In the data rows, 500 means zero.
Here are some numbered points:
{559, 595, 541, 451, 566, 527, 664, 424, 671, 351, 577, 505, 632, 657, 275,
 386} 0
{511, 442, 399, 395, 437, 409, 471, 704, 421, 371, 332, 373, 577, 372, 657,
 602} 1
{637, 583, 464, 612, 534, 494, 620, 488, 657, 537, 552, 750, 689, 651, 414,
 337} 2
{480, 528, 512, 555, 453, 540, 406, 404, 495, 574, 361, 551, 360, 499, 631,
 453} 3
{541, 512, 578, 510, 544, 511, 501, 429, 621, 456, 557, 544, 495, 514, 416,
 489} 4
{460, 510, 535, 458, 482, 415, 457, 501, 499, 506, 488, 582, 516, 454, 500,
 476} 5
{502, 413, 318, 491, 556, 459, 406, 450, 337, 525, 413, 490, 468, 453, 565,
 654} 6
{437, 550, 607, 477, 519, 479, 406, 444, 530, 571, 447, 662, 442, 458, 575,
 403} 7
{589, 486, 584, 474, 547, 506, 663, 631, 542, 443, 468, 461, 540, 488, 395,
 400} 8
{558, 471, 513, 434, 716, 439, 581, 497, 498, 230, 326, 284, 552, 636, 521,
 472} 9
{474, 525, 277, 448, 519, 524, 573, 227, 264, 479, 271, 616, 384, 691, 841,
 521} 10
{581, 504, 544, 484, 506, 566, 652, 607, 533, 465, 478, 495, 512, 461, 414,
 420} 11
{507, 528, 441, 505, 545, 521, 619, 364, 544, 631, 731, 609, 576, 604, 361,
 571} 12
{518, 460, 486, 519, 500, 470, 474, 574, 522, 419, 442, 516, 478, 466, 498,
 457} 13
{458, 492, 418, 394, 553, 353, 421, 440, 310, 488, 489, 491, 574, 443, 526,
 700} 14
New points follow, each followed by the number of its nearest point above by angle.
{381, 560, 453, 519, 531, 462, 426, 441, 566, 516, 541, 567, 484, 459, 471,
 717} 14
{521, 512, 507, 526, 499, 504, 521, 470, 521, 506, 509, 543, 513, 511, 496,
 474} 2
{518, 500, 436, 485, 465, 532, 571, 514, 525, 524, 530, 529, 489, 531, 456,
 509} 12
{519, 507, 528, 487, 496, 509, 549, 420, 529, 540, 588, 535, 509, 537, 487,
 485} 12
{505, 443, 337, 600, 436, 500, 518, 424, 467, 446, 440, 521, 462, 510, 576,
 501} 10
{491, 502, 430, 487, 487, 479, 542, 496, 526, 480, 495, 581, 488, 519, 480,
 460} 2
{707, 482, 435, 582, 479, 665, 591, 535, 439, 472, 540, 346, 523, 511, 744,
 619} 1
{486, 500, 505, 518, 542, 487, 552, 454, 447, 312, 421, 363, 544, 532, 515,
 529} 9
{542, 522, 559, 536, 469, 545, 525, 566, 510, 495, 474, 496, 454, 509, 551,
 438} 11
{511, 491, 492, 474, 439, 548, 439, 538, 485, 561, 558, 487, 484, 500, 584,
 583} 6
{503, 525, 503, 568, 512, 491, 533, 441, 588, 431, 540, 501, 550, 535, 372,
 450} 0
{510, 566, 569, 429, 550, 414, 551, 474, 535, 516, 545, 523, 553, 554, 342,
 470} 0
{532, 512, 362, 492, 563, 539, 512, 403, 444, 410, 413, 526, 471, 552, 611,
 514} 10
{570, 446, 601, 548, 636, 436, 330, 575, 553, 408, 425, 390, 562, 374, 547,
 650} 1
{507, 479, 523, 425, 502, 406, 572, 514, 591, 561, 537, 577, 514, 520, 290,
 436} 0
{517, 602, 999, 544, 805,  89, 132, 427, 549, 664, 509, 598, 812, 387, 162,
 187} 5
{480, 416, 451, 580, 470, 455, 523, 391, 592, 579, 453, 654, 493, 511, 352,
 325} 2
{449, 559, 558, 503, 493, 458, 367, 605, 531, 434, 485, 428, 526, 440, 510,
 606} 1
{579, 475, 492, 587, 432, 589, 539, 528, 470, 507, 533, 473, 455, 468, 586,
 536} 3
{480, 507, 464, 539, 476, 456, 462, 424, 513, 559, 512, 599, 526, 526, 421,
 401} 2
{506, 476, 571, 592, 322, 567, 623, 566, 630, 587, 505, 564, 372, 358, 470,
 261} 11
{527, 491, 474, 521, 574, 510, 493, 508, 498, 363, 456, 398, 589, 525, 511,
 524} 9
{512, 558, 531, 553, 588, 443, 525, 419, 542, 425, 587, 484, 618, 561, 372,
 496} 0
{319, 532, 516, 472, 574, 379, 348, 370, 576, 392, 506, 404, 552, 404, 421,
 560} 14
{500, 492, 515, 480, 557, 453, 388, 442, 452, 477, 504, 513, 533, 436, 506,
 600} 14
{570, 395, 347, 468, 478, 595, 542, 476, 434, 391, 392, 551, 460, 519, 682,
 516} 10
{485, 539, 521, 481, 511, 505, 531, 548, 502, 529, 642, 603, 538, 438, 553,
 602} 12
